[[130 134 118 143]
 [149 138 128 127]
 [122 128 132 116]
 [120 132 113 128]
 [119 125 126 129]]
->
[[138 128]
 [128 132]]

[[131 143 122 140 146]
 [106 112 140 133 149]
 [121 139 134 103 136]
 [122 138 133 106 135]
 [126 110 132 142 111]]
->
[[112 140]
 [139 134]]

[[135 131 129 125]
 [114 139 127 150]
 [133 130 120 133]]
->
[[139 127]
 [130 120]]

[[109 153 130 134]
 [139 140 115 142]
 [148 112 154 121]]
->
[[140 115]
 [112 154]]

[[105 139 136]
 [130 124 125]
 [120 124 125]]
->
[[124 125]
 [124 125]]

[[125 118 126 129]
 [120 133 151 128]
 [120 129 126 132]]
->
[[133 151]
 [129 126]]
---
[[116 110 130 111 126 122 115 124]
 [123 127 128 130 129 133 137 116]
 [112 108 128 105 130 128 113 111]
 [118 107 136 112 136 133 119 124]
 [127 118 133 117 132 128 123 125]
 [119 120 142 121 119 124 124 131]]
->
[[127 118 133 117 132 128 123 125]
 [123 127 128 130 129 133 137 116]
 [119 120 142 121 119 124 124 131]
 [118 107 136 112 136 133 119 124]
 [116 110 130 111 126 122 115 124]
 [112 108 128 105 130 128 113 111]]

[[117 139 131 141 149 139 146 122 158 129]
 [111 134 131 130 132 130 130 122 134 131]
 [122 136 121 125 142 133 136 116 140 133]
 [118 139 123 137 149 136 146 117 154 131]]
->
[[122 136 121 125 142 133 136 116 140 133]
 [118 139 123 137 149 136 146 117 154 131]
 [117 139 131 141 149 139 146 122 158 129]
 [111 134 131 130 132 130 130 122 134 131]]

[[126 130 128 130 122 129 127]
 [114 134 110 143 104 132 115]
 [124 135 120 135 116 131 123]
 [132 126 134 123 136 126 131]
 [112 132 108 144 105 131 112]
 [122 133 120 136 114 130 122]
 [116 135 111 143 105 132 116]
 [127 131 126 130 123 129 126]]
->
[[132 126 134 123 136 126 131]
 [127 131 126 130 123 129 126]
 [126 130 128 130 122 129 127]
 [124 135 120 135 116 131 123]
 [122 133 120 136 114 130 122]
 [116 135 111 143 105 132 116]
 [114 134 110 143 104 132 115]
 [112 132 108 144 105 131 112]]

[[146 132 150 141 145 110 120 111]
 [141 136 140 131 141 103 123 149]
 [118 152 134 112 130 137 148 136]
 [129 148 149 149 114 135 115 110]
 [139 116 128 152 111 118 147 149]]
->
[[146 132 150 141 145 110 120 111]
 [141 136 140 131 141 103 123 149]
 [139 116 128 152 111 118 147 149]
 [129 148 149 149 114 135 115 110]
 [118 152 134 112 130 137 148 136]]

[[149 134 130 134 121 120 128 152 124]
 [141 112 144 111 129 103 123 136 111]
 [121 155 111 151 124 133 134 121 135]
 [137 128 132 122 126 105 124 126 116]]
->
[[149 134 130 134 121 120 128 152 124]
 [141 112 144 111 129 103 123 136 111]
 [137 128 132 122 126 105 124 126 116]
 [121 155 111 151 124 133 134 121 135]]

[[138 154 118 128 121 144]
 [128 130 109 128 143 123]
 [126 141 132 136 111 125]
 [127 130 139 150 128 137]
 [135 127 126 121 120 134]]
->
[[138 154 118 128 121 144]
 [135 127 126 121 120 134]
 [128 130 109 128 143 123]
 [127 130 139 150 128 137]
 [126 141 132 136 111 125]]

[[123 123 136 124 136 132 123 125 118 131 132]
 [137 133 120 135 131 132 131 116 150 133 139]
 [125 125 133 127 125 121 133 129 127 115 111]
 [121 123 139 117 143 125 118 136  99 131 132]
 [131 127 129 137 128 131 131 129 134 143 157]]
->
[[137 133 120 135 131 132 131 116 150 133 139]
 [131 127 129 137 128 131 131 129 134 143 157]
 [125 125 133 127 125 121 133 129 127 115 111]
 [123 123 136 124 136 132 123 125 118 131 132]
 [121 123 139 117 143 125 118 136  99 131 132]]

[[122 102 139 149 135 154 115 129 128 135 113 106 135 140 115 110]
 [115 131 115 147 116 129 105 142 105 130 116 103 117 108 127 130]
 [124 115 116 124 120 113 116 148 135 135 121 113 124 145 126 115]
 [144 120 128 116 128 112 130 137 138 139 134 141 137 137 134 132]
 [145 140 134 106 140 112 139 127 126 132 145 145 135 108 141 140]
 [117 120 138 129 138 140 141 109 147 124 128 136 140 135 118 129]]
->
[[145 140 134 106 140 112 139 127 126 132 145 145 135 108 141 140]
 [144 120 128 116 128 112 130 137 138 139 134 141 137 137 134 132]
 [124 115 116 124 120 113 116 148 135 135 121 113 124 145 126 115]
 [122 102 139 149 135 154 115 129 128 135 113 106 135 140 115 110]
 [117 120 138 129 138 140 141 109 147 124 128 136 140 135 118 129]
 [115 131 115 147 116 129 105 142 105 130 116 103 117 108 127 130]]

[[108 148 108 151 106 117]
 [138 122 139 125 134 120]
 [111 147 111 151 112 127]]
->
[[138 122 139 125 134 120]
 [111 147 111 151 112 127]
 [108 148 108 151 106 117]]
---
[[119 122]
 [137 114]
 [106 125]]
->
[[122 114 125]
 [119 137 106]]

[[113 116 112 118 133 129 134]
 [134 137 132 103 145 113 135]
 [136 139 133 101 147 111 135]]
->
[[134 135 135]
 [129 113 111]
 [133 145 147]
 [118 103 101]
 [112 132 133]
 [116 137 139]
 [113 134 136]]

[[122 123 129 115 125 123 125]
 [130 156 124 136 125 134 117]]
->
[[125 117]
 [123 134]
 [125 125]
 [115 136]
 [129 124]
 [123 156]
 [122 130]]

[[122 100]
 [139 132]
 [147 150]
 [123 104]
 [128 107]
 [138 132]
 [140 125]
 [150 143]]
->
[[100 132 150 104 107 132 125 143]
 [122 139 147 123 128 138 140 150]]

[[136 106 120 142 140 124 147 140 134 111 143]
 [120 145 118 130 148 143 108 144 147 137 133]
 [107 114 139 146 113 121 107 148 111 114 143]
 [127 107 144 142 114 138 147 132 143 127 136]]
->
[[143 133 143 136]
 [111 137 114 127]
 [134 147 111 143]
 [140 144 148 132]
 [147 108 107 147]
 [124 143 121 138]
 [140 148 113 114]
 [142 130 146 142]
 [120 118 139 144]
 [106 145 114 107]
 [136 120 107 127]]

[[107 151 123 106 106 104]
 [128 131 126 125 127 125]
 [115 141 142 130 115 128]
 [120 139 121 114 120 113]
 [125 131 132 129 126 129]
 [122 139 122 116 121 116]]
->
[[104 125 128 113 129 116]
 [106 127 115 120 126 121]
 [106 125 130 114 129 116]
 [123 126 142 121 132 122]
 [151 131 141 139 131 139]
 [107 128 115 120 125 122]]

[[149 120 120 103  99]
 [144 124 124 113 107]
 [120 129 132 141 143]
 [119 127 132 133 142]]
->
[[ 99 107 143 142]
 [103 113 141 133]
 [120 124 132 132]
 [120 124 129 127]
 [149 144 120 119]]

[[124 137 128 130 119]
 [143 105 134 133 123]
 [124 136 120 140 134]
 [120 146 131 130 130]
 [132 122 118 143 132]
 [144 104 127 135 119]
 [125 139 133 133 140]
 [137 118 136 133 135]
 [142 108 134 129 114]
 [137 117 133 128 112]
 [124 140 138 125 123]
 [127 137 140 129 142]]
->
[[119 123 134 130 132 119 140 135 114 112 123 142]
 [130 133 140 130 143 135 133 133 129 128 125 129]
 [128 134 120 131 118 127 133 136 134 133 138 140]
 [137 105 136 146 122 104 139 118 108 117 140 137]
 [124 143 124 120 132 144 125 137 142 137 124 127]]
